Each row has a name. Each question is about the rows just above it. Places in a row count from 0.

zun: [132 142 110  98 135  81 108 145 191  51 164 154 141 125 129 169 171 131
 147 125 177 150 141 119 123  91 167 112 138  98  94 185 128  69  97 113
 103 130 162 119 108 107]
kog: [177 169 128 143 165 101 149 168 122  87  95 158 137 122 161 162 156 127
 172 136 131 154 101  53 154 126 200 121 152  94 125 171 167 110 104 131
 155 106 124 128 108 115]
mifu: [127 144 111 121 129  87 107 144 187  54 170 149 143 126 122 167 168 131
 148 127 178 144 136 121 129  92 159 115 138  96  91 186 122  69  97 114
 106 129 174 119 111 107]
Guvan: [157 140 148 142 148 159 162 130  61 185  61 122 121 127 157 104  98 125
 130 141  75 125 100  97 137 168 126 142 133 143 158  89 157 181 155 147
 171 112  84 141 140 144]
Number of entries in [157 140 148 142 148 159 162 130  61 185  61 122 121 127 157 104  98 125
 130]:  19
Whose row is [157 140 148 142 148 159 162 130  61 185  61 122 121 127 157 104  98 125
 130 141  75 125 100  97 137 168 126 142 133 143 158  89 157 181 155 147
 171 112  84 141 140 144]?  Guvan
Table of tags by key:
[129] -> k989
[121] -> k235
[122] -> k113
[168] -> k106
[161] -> k967
[130] -> k383
[143] -> k283
Join mifu by its entry at place 14:  k113
How many entries does [177 169 128 143 165 101 149 168 122  87  95 158 137 122 161 162 156 127
 172 136 131 154 101  53 154 126 200 121 152  94 125 171 167 110 104] have?  35
Whose row is [177 169 128 143 165 101 149 168 122  87  95 158 137 122 161 162 156 127
 172 136 131 154 101  53 154 126 200 121 152  94 125 171 167 110 104 131
 155 106 124 128 108 115]?  kog

zun: [123 118 126 121 131 120 132 109 127 127 120 110 123]
mifu: [119 120 140 122 122 111 135 117 135 132 131 126 112]
nim: [129 110 121 123 136 134 131 115 138 161  93 134 202]
fal: [127 123 140 127 120 117 136 109 139 123 129 120 103]
Figap: [129 126 132 122 120 118 141 110 133 113 132 136  90]
Febak: [128 139 134 143 121 126 142 134 108 107 131 116 105]
raz: [143 138 118 117 132 134 131 114 125 112 145 126 127]
kudud: [119 143 125 132 145 128 131 143 112 128 118 129 116]
Vegiv: [131 134 122 142 135 143 126 129 132 119 103 129 104]
The rest of the row after [134 131 114]:  [125 112 145 126 127]
tags:
[143] -> k689
[132] -> k824
[133] -> k378
[142] -> k371
Look up the entry of Febak at place 6 in the table:  k371
The rest of the row after [140 127 120 117]:  [136 109 139 123 129 120 103]
Number of entries in [131 134 122 142 135 143 126 129 132 119 103 129]:  12
How many entries does [129 126 132] have?  3

zun: [ 66 105 107 134 116  93 125 134 124 126 152 140 145 136]
viboz: [ 84 125  90 132 120 102 121 125 125 128 137 143 133 125]
Guvan: [ 66 105  63 134 116  93 125 134 124 126 152 140 145 136]
Repeated in viboz:  [125]
Repeated in Guvan:  [134]
Number of entries in [ 66 105  63 134 116  93 125 134 124 126 152 140 145]:  13

mifu: [134 129 119 131 130 118 136 124 124 132 111 132 130 129 128 129 131 127
 130 128 131 126 126 132 133 120 131 134 131 130 133 124 107 123 135 124
 135 139 133]
Febak: [134 130 117 131 131 117 137 123 124 132 109 132 130 129 129 129 131 127
 131 128 131 128 113 141 141 109 134 147 138 125 131 107  85 110 147 107
 146 189 135]
zun: [125 128 132 126 126 133 123 128 130 128 137 125 126 128 129 128 128 129
 128 128 128 128 130 126 125 133 126 125 126 127 128 128 138 129 126 127
 125 124 127]
viboz: [125 128 132 126 126 133 123 128 130 128 137 125 126 128 129 128 128 129
 127 128 128 128 130 126 125 133 126 125 126 127 128 128 157 129 126 127
 125 124 127]
kudud: [143 145  97 132 133 105 121  86 126 136  95 141 137 144 129 113 125 126
 150 145 129 133 111 143 144 106 131 151 144 114 125  94  83 103 148  94
 147 192 134]
Guvan: [107 132 152 123 126 146 103 124 146 135 145 113 122 129 134 118 141 130
 130 137 136 118 130 122 102 149 130 123 112  91  90 125 155 133 125 113
 121 125 108]
Vegiv: [140 137 104 134 133 107 132 104 123 135  96 138 135 141 130 122 130 125
 148 140 132 128 113 141 141 109 134 147 138 125 131 107  85 110 147 107
 146 192 134]
raz: [116 130 143 124 126 142 112 126 141 130 144 119 123 128 131 126 132 130
 129 131 131 125 131 124 116 142 126 122 119 103 110 127 150 131 125 122
 122 123 116]
kog: [109 131 150 123 126 145 105 125 145 134 145 114 122 129 134 121 139 130
 130 135 135 120 130 122 105 148 128 123 113  91  92 125 154 132 125 115
 121 124 109]
fal: [134 130 117 131 131 117 137 123 124 132 109 132 130 129 129 129 131 127
 131 128 131 126 125 133 134 118 132 136 131 130 133 123 105 122 135 123
 137 141 133]
Figap: [126 128 132 127 126 131 124 128 129 128 135 126 127 128 129 128 128 129
 128 128 128 128 130 127 126 132 126 126 127 127 129 128 136 128 126 128
 125 124 127]
Number of entries in [126 128 132 127 126 131 124 128 129 128]:  10
One entry of viboz was changed: [125 128 132 126 126 133 123 128 130 128 137 125 126 128 129 128 128 129
 127 128 128 127 130 126 125 133 126 125 126 127 128 128 157 129 126 127
 125 124 127]. Where, and from what?  21, [128]
Table of tags by key:
[123] -> k307
[125] -> k568
[124] -> k866
[126] -> k691
Look up the entry of mifu at place 7 in the table:  k866
Number of entries in [134 130 117 131 131 117 137 123 124 132 109 132 130 129 129 129 131 127
 131 128 131 126 125 133 134 118 132 136 131 130 133 123 105 122 135 123
 137 141 133]:  39

fal: [161 121 139 114 129 144 142 146 149]
Guvan: [189 114 136 124 115 136 136 133 140]
Figap: [173 114 131 119 114 135 138 144 142]
zun: [161 121 139 123 129 144 142 146 149]
viboz: [161 122 138 120 140 143 133 148 146]
raz: [136 117 139 123 149 129 135 154 151]
Febak: [161 121 139 123 148 135 138 151 155]
How many entries does [161 121 139 123] have?  4
key -> tag
[124] -> k343
[142] -> k317
[123] -> k72
[136] -> k216
[140] -> k625
[139] -> k87
Look up the entry of Guvan at place 8 in the table:  k625
The rest of the row after [138 144]:  [142]
Where does [161 121 139 123 129 144 142 147 149] differ from zun, and what was there?  7, [146]
Number of entries in [161 121 139 123 129 144]:  6
Whose row is [161 121 139 123 148 135 138 151 155]?  Febak

nim: [ 89 119  85 115  93 106 128 126 110  96]
mifu: [121 105 113 119 187 127 163 117  99 108]
fal: [128 162 209 109 114 146 108 109  79 145]
Figap: [128 162 209 109 114 146 181 144 137 128]
Febak: [128 162 209 109 114 146 181 176  79 144]
viboz: [122 133 146 169 144 148 108 205 107 125]
tags:
[125] -> k3
[97] -> k347
[128] -> k143
[96] -> k257
[129] -> k606
[109] -> k575
The tag of Figap, keyed by place 9:  k143
How many entries does [128 162 209 109 114 146 181 176  79 144] have?  10
One entry of fal was changed: [127 162 209 109 114 146 108 109  79 145]. Where, and from what?  0, [128]
How many entries does [128 162 209 109] have?  4
Where do [128 162 209 109 114 146 181 176  79 144] appear?  Febak
The rest of the row after [144 148 108 205 107]:  [125]

kog: [160 147 118  99 114 114 106  96 201 144 115  95]
zun: [171 138 117 107 129 133 107  96 188 148 137  98]
viboz: [160 146 118  99 114 114 106  96 200 144 115  94]
kudud: [122 119 138  77 121  94 139 123 190  98  85 128]
Febak: [162 143 117  99 119 119 107  96 196 145 115  96]
fal: [160 147 118  99 114 114 106  96 198 144 115  95]
Table of tags by key:
[170] -> k24
[160] -> k271
[159] -> k57
[129] -> k248
[171] -> k139
The tag of zun, keyed by place 0:  k139
The rest of the row after [ 99 119 119 107  96]:  [196 145 115  96]
Which value appears more than once in viboz?  [114]
Go on from [138 117] to the end of its row.  [107 129 133 107  96 188 148 137  98]
Go on from [ 94 139 123 190  98] to the end of its row.  [ 85 128]

